The rows below come in pairs that one turn or mirror swaps. Which row does each named row swap with?
J901: [ 30  13 -19  -9 -29  21  -6  -9   1  29 -20  14 -18 -26  -3  -2  -6  19
   3  -6   8  32  -7   2  -3  -4 -17  -2 -14   2]
J540: [  2 -27   1 -15  -6  -9  -8 -28  28 -26  -5 -10   6  22  13   5   7 -13
  -6  11  11  17 -11 -22 -12   8  15  -5  12  -7]
J35: [-11  -8  23 -10  -6 -14  10  19 -45  -7   9  20  24  -8   5  11  13  12
  11  15 -17 -33  -7   2  -2 -20 -21  -1   9   9]
J600: [  2  -3   3 -30 -14  14  -9  -2 -24  -5 -51  17  -2 -28   6   0  -4  27
 -16  21  -1  24 -14  10  -1 -18  -5  -7   3  -6]
J329: [-17  10 -14   0   2  15  -8  27 -13  -3  -1 -11   2 -21 -28  -9   9  21
 -13  -4  16   8  26  -5   8  18  30   3 -14   8]
J5: [  5 -13  -2 -28 -29  -6 -15  -5 -22 -11 -27  15  -2 -24   5  -7  15  36
  -3  23   4  26  -6   2  -3  -5  18   2  20  -9]
J295: [ -6   6 -17   0 -24  -5  21 -14  -8  12 -32   6  -1   1  -2  11  -1  15
  -2  10  25  11 -23   1 -42   8  -8  -4 -20 -11]
J243: [  2   5  25 -14  26  23  -4  18   0  -9 -25  11  14 -10 -14  -4 -10 -13
 -31 -18 -14   8   8   7  13 -30 -13  -4   1  24]
J435: [-23  -3  -8 -17   5   7 -10  22  -4  -6   4 -17   6  -7 -25 -11  20  20
 -22   4  20   5  25  -8  11  22  30  -1 -12   4]
J915: [-16   5  -9  -7   1  13  -8  34  -7  -9  -4 -12  -7   2 -28  -7  11  22
 -21 -12  21  11  28   1   7  19  29   4  -5   6]
J282: [-15 -12  28 -17  -5 -14   2  21 -25  -3   6  20  30  -5  -2   5  18   9
   8  17 -23 -32  -2  10   2 -23 -19  -1  20   9]
J482: [-15  -2  26 -19   6 -14   1  21 -26   3   3   9  29  10  -6   5  17  14
   4  18 -25 -35   1  10   5 -21 -16   1  22   7]
J816: [ 14  17 -28  -5 -20  15  -3   5 -19  21   1   9 -18 -30  -9  15  12  19
  -7 -19  16  19   8   8  -1 -12 -21  11 -26  10]
J660: [-21   2  -9  -5  -4   8 -13  21 -14  -6  -1 -14   9  -4 -26  -9  10  17
 -11  -5  15   2  25  -4   9  22  42   6 -10   7]
J620: [-19  -4 -25 -13   0  21  -1  16  17  15  23 -16   1  27   0  13   0   1
  -4  -2  -4 -33  22 -16   6  -1 -10   7 -13   1]
J853: [ 20   6  43  -1  13   0  -9  -1  12 -16  14   0  21   9 -25  -3  -8 -18
 -22 -19  -5  15   1  -1  -1  -6  -9  -1  13  28]
J374: [  1  12   8  11 -31 -28  10 -11  -7   3 -21   4   0   8 -24 -11  -5   7
   4   9  21  20 -25   2 -32  19  -5  -2   2   2]
J449: [-20  -4 -28 -12   7  17  13   8   9  22   5  -8  10  27  11  22   6   6
   1   7   2 -33   1 -15 -10  -5 -21  -8 -25  -1]
J305: [ -9  -8  25  -8  -7  -9   9  21 -41   1   3  15  25  -4   0   6  15  10
  11  21 -21 -36 -12  11   2 -27 -16   5  13   4]
J639: [-13 -10 -28 -17   5  17  21   7   1  27  -4  -7  15  15  13  25   4  14
   3   4  16 -29   0 -12 -15  -3 -21  -3 -28 -10]
J448: [ 24 -16  16   3  -8 -19  12 -20 -21 -10   1  12   7 -14  19  19   9  -7
   8  17   0  11 -31  -4 -17 -18 -17   4  -6   3]
J351: [ 22  -4  22  10  -5 -17  14  -5 -37 -10   3  26  13 -15   8  16   7  -5
   7   8 -11  -1 -29   0 -11 -22 -26   6   1   6]
J579: [-12   5 -13   0   3  13  -5  32 -17   1  -5 -10  -3 -18 -26 -12  18  21
 -18  -2  20  14  19  -1  12  19  29   0 -22   8]
J164: [  4 -11  -9 -23 -33  -5 -25   0  25   5  24  -3  -4  20  -5  -8   9  16
  16   2 -20 -13  18 -14  14   0   6  10  26   7]
J791: [ 24  16 -18   7 -22  19  -1   5 -21  25  -9   7 -17 -32   1   5   3  18
  -5 -14  17  14   4   1   2  -6 -19   6 -29   9]
J301: [-14 -10  22  -5  -8 -19  14  14 -44   5   6  23  24 -11   5  12  15   6
   7  16 -18 -31 -10  11  -2 -26 -17   5  10   8]
J948: [ -4 -10 -24 -22  10   5  14  11  20  23   9 -17   5  28  14  18   7  -2
   5  -2   7 -31  13 -12   8  -2 -20   5 -15  -5]
J696: [  3  -6  -8 -12 -13  -1 -15  13  23   5  38 -12   6  16  -3   0  19   4
   6  -9  -9 -30  28 -18  20  -9   0  14  10  16]
J651: [ 20  13 -24   4 -26  23   6  11 -16  19  -5  13 -14 -27 -10   3   3  14
  -4 -13  19  17   1   6   4   0 -10   7 -36   8]
J110: [ -9  10 -16   4 -13  20  -5  23 -31   2   2   2  -2 -24 -26  -2   7  13
 -14 -10  26  10  18   0   7  23  22   7 -16   2]
J488: [  7  10 -27  -1  -5  17   4  28 -25  17   0  -2  -7 -36  -6  -8  12  22
 -10 -10  21  12  13   1   4  14   8   5 -28   0]
J544: [ 24  13 -22  -5 -27  17  -7  -3 -10  28  -4   7 -19 -35  -4  -2   4  18
  -4  -8   6  19  -2  -4   2 -11 -20  15 -24  13]
J330: [-10  -9  27  -5  -5 -15   1  18 -38   0   2  12  23  -4  -4  14  10   8
   9  22 -20 -39  -4  11  -4 -24 -16   5  11  11]
J547: [  2   7  28 -17  27  19 -11  12  -2 -17 -18  12   7  -8 -18  -3 -13 -14
 -34 -13 -11  12   6   7  11 -20 -15  -7   1  26]
J664: [ -7 -20   3 -16  -3 -14 -10 -13  31 -22   1 -14   5  27  -6  -7   6   2
 -14   3  12   7   4 -19 -12  16  22  -8  20   4]
J992: [  6   9  29 -17  28  32 -10  14  -4 -14 -23  12  13  -8 -17  -2  -5  -7
 -32 -15 -11  10   2   4  16 -24 -16 -10   1  20]
J745: [-18   1 -27  -6 -14   4  23  -1 -11  18 -30   2   8  10   6   7   1  15
  -5  16  28  -3 -18  -8 -32   7  -9  -4 -28 -13]
J710: [ 12 -28   7  -6 -10  -8   5 -28  -6 -27  -1   1  -6  11  26  29   8 -11
   6  14   8   9 -23 -14 -20  -6  -9   2  -4  -7]
J676: [ 24  14 -14 -16 -35   4  -6 -21   3  20 -21   9 -20 -17 -10   2  -8  24
  -2  -2  -1  35 -14   5 -17 -11 -23   4  -6   9]
J131: [ 26 -11  19  11 -15 -16  13 -18 -21 -11   2  16   7  -9  16  22   7 -14
   7  13  -2   8 -34  -8 -22 -17 -15   0   1   3]
J188: [-13  -7 -18 -14   6   8   1  18  19  15  21 -23   4  28   9  18   5   7
  -6  -2   2 -35  16 -12  14  -9 -12   3  -9   2]
J169: [-26 -13  -5 -16   3  -2  -8  14  16 -13  -9 -23   7  19 -19 -14   9  11
 -17   7  19   3  21 -18  -3  25  29  -6   6  -1]
J637: [  2  -1  -8 -16 -27   6 -25   4  22  16  37 -12  -7  16   1  -1  18   9
   4   3 -12 -17  24 -24  20 -13  -6  14  13  14]
J789: [-16   2 -26 -16   5  14  24   5   1  31 -14 -12   6  15  16  15   4   3
  -1  -2  16 -22  -7  -9 -11   0 -24  -7 -33 -10]
J955: [ 23 -17   8   8 -19 -14  18 -26 -27  -4  -5  19   7  -7  20  21  11  -7
   9  16   4   8 -29  -9 -19 -18 -12   0  -7   0]
J190: [ 20   9  38  -1  -1 -19  -6   5  15 -25  10   4  11  12 -33  -9  -5 -20
 -17 -12  -1  18  -8  -7 -11  -4  -6   0  19  30]
J823: [-13  -4 -20 -14   0   4   4  10  23  14  23 -17   7  26  14  16  11   5
   3  -4  -6 -40  21 -18  12  -6 -11   2 -11   3]
J62: [-17 -21   6 -13  -3  -9 -11  -7  34 -22  -4 -16   6  33  -6  -2   7  -6
 -11  10   9   8   0 -19 -13  15  18  -6  16   3]
J41: [ 12   4  32  -3  -2 -13  -8   2  19 -20   5   6   7  22 -37 -15  -2 -17
 -20 -15   0  17  -1 -10  -4   5   0  -3  17  34]
J266: [ -3  12 -18   0 -10  20  -4  24 -27   9  -1   0  -6 -35 -17  -1  11  23
 -15 -11  25   7  15   4   2  10   6   7 -33   3]
J145: [  8  19  24   9 -15 -27  -4   3  14  -4   1  -2  13  10 -42 -19  -4  -2
 -14  -6  18  26  -9   2 -22   9   4 -10  15  19]
J4: [ 17   0  44   3  15  -9 -12   8   9 -20  13   5  10   3 -25  -5   0 -20
 -21 -15 -13  11   1  -5   5 -12  -9  -3  22  26]
J811: [-20   2   9 -36 -16   8 -18  -8  30   6 -25   5   4  35 -14 -11  -8   6
 -16   8 -16  -2   5  -4 -13  -8 -15  -8  26  10]
J421: [ 13  -3  21   6  -6 -20  15   1 -45   0   3  23  20 -17   7  10   8  -3
   5  11  -8 -17 -24   8   0 -25 -21   4   2  12]
J795: [  0 -14  -9 -12  -8   3 -13  13  21  13  39 -16   4  25   0   5  12   9
   5  -3  -5 -27  29 -13  21  -2  -1   5   3  13]
J501: [-20   3 -29  -5  -3  13  23   5  -4  31 -16  -6   3  18  11  20   2   8
  -4   5  10 -26  -7  -7 -11  -3 -20   0 -32  -9]
J751: [-27  -1  18 -36 -14  -1 -12  10  20   0 -16   6  17  23 -18 -13  -1  14
  -5  19 -21 -26   9   2  -2 -14 -14  -1  31   8]
J247: [  0   1 -11   2 -23 -13  14 -12 -12   6 -33  10   2   3  -8  -2   3  11
   2  20  27  18 -31  -3 -38  15  -7  -3 -15  -9]
J336: [ 14   5  44   1  13  -6 -11   4   7 -21  14   1  15  12 -28 -10   1 -24
 -17 -11  -9   9   1   4   7 -14 -13   2  17  31]
J903: [  6   1  44  -3  24   8  -5  10   3 -19   4  13  12  -1 -19  -5  -4 -25
 -24 -14 -11  -1   8   1  15 -16 -14  -8   8  32]
J675: [ 23 -16  26   9 -15 -17  15  -5 -34  -8   8  14   7  -9  11  23  12  -8
  10   4  -3  -5 -33   5 -12 -17 -20  13  -6   8]
J389: [-16   0 -32 -14   3   9  14  10   6  26  -3  -8   7  25  17  21   7   8
   0   3   4 -34  -7 -17  -5  -6 -25   0 -23  -6]
J401: [ 17 -11  24  11  -9 -13   7 -10 -38  -8  -1  16  10 -17  12  18  12 -15
   3   5  -2   3 -34   7  -8 -20 -22   4  -2   8]
J341: [  0 -27   4 -33 -37 -18 -22  -1  -2 -14   2   1  -2  -4   3  -2  27  25
  13  23  -8   3   0  -8   2  -2  13  12  32  -1]
J537: [  1 -15   1 -34 -39 -13 -25  -8  23  -4  24  -6  -7  15  -4   1  14  19
   5   9 -23   2   9 -12   6  -7   4  15  32  13]
J452: [  8   9  36   3  -6 -10 -10   3  17 -21  14   4   6  22 -35 -12  -5 -18
 -18 -14  -3  13  -6  -6  -3   2  -3  -4  18  34]
J465: [  1   4  23 -18  13  33  -9  11 -19  -8 -34  22   7 -25 -16   4  -6  -4
 -26  -6 -12  12  -8  11   6 -20 -15  -4  -9  15]
J549: [  5  12  21 -13  22  25  -7  15 -15 -13 -35  19   6 -12 -13   3  -9  -4
 -29  -4 -15  14  -2  14  12 -30 -19  -8  -2  18]
J487: [  5 -16   1 -29 -36 -11 -28  -6  18  -2  18  -7   0  15  -8  -1  17  16
  10  16 -14   2  16 -16   7  -6  10  13  36   7]
J154: [-19 -17   3 -20  -2 -12 -15   4  25 -24   0 -18   5  30 -14  -3  11   6
 -14   2  12   6  11 -16  -5  17  28  -3  19   3]
J204: [  5   9  28 -20  22  26 -10  15  -3 -13 -29  16   7 -13  -8   3   5  -8
 -36 -17  -7  11   0  10  10 -20 -20  -9  -6  17]
J323: [ -1  15 -18   8  -8  14  -2  18 -25  13 -10  -3  -9 -36 -18  -2   6  24
 -19 -12  22  12  13   2   7  15   7   4 -33  12]
J850: [  3 -13  -1 -26 -24  -7  -9  -5 -25   2 -40  13  -3 -22   3  -3   6  32
   0  25   1  23 -12  12 -12  -4   9  10  14 -10]
J383: [  0   1 -13   5 -26 -18  19 -14  -9   8 -29   8  -6   0  -9  -2  -5  11
  -1  12  25  14 -32   0 -41  11  -9  -1 -14  -7]
J695: [-14   4   4 -34 -21   6  -9  -8  35  13 -29   7  -8  30 -16  -9 -15   8
  -5  10 -13  -7  -4  -5 -17 -13 -30  -6  24   9]
J887: [ 21  16 -12 -17 -36  15  -7 -17   8  24 -32  16 -21 -12  -7   0  -4  11
  -4  -2   3  31 -13   2 -12 -12 -27   4  -4   4]
J297: [ 15  18  -6 -20 -24  17  -9 -16  22  19 -39  13 -10  11 -15  -6 -18   8
 -15  -1   0  23  -7   4 -16 -16 -25  -3   3   8]
J445: [ -3  -5 -11 -17 -16   2 -17  12  16  12  35 -13  -3  22 -12  16  19   7
  -1 -10  -7 -23  30  -8  15 -15  -9  12  10  19]

Swapped with J901: J164
Swapped with J154: J295
Swapped with J948: J110
Swapped with J695: J5
Swapped with J169: J745
Swapped with J811: J850
Swapped with J465: J482
Swapped with J145: J710
Swapped with J549: J282

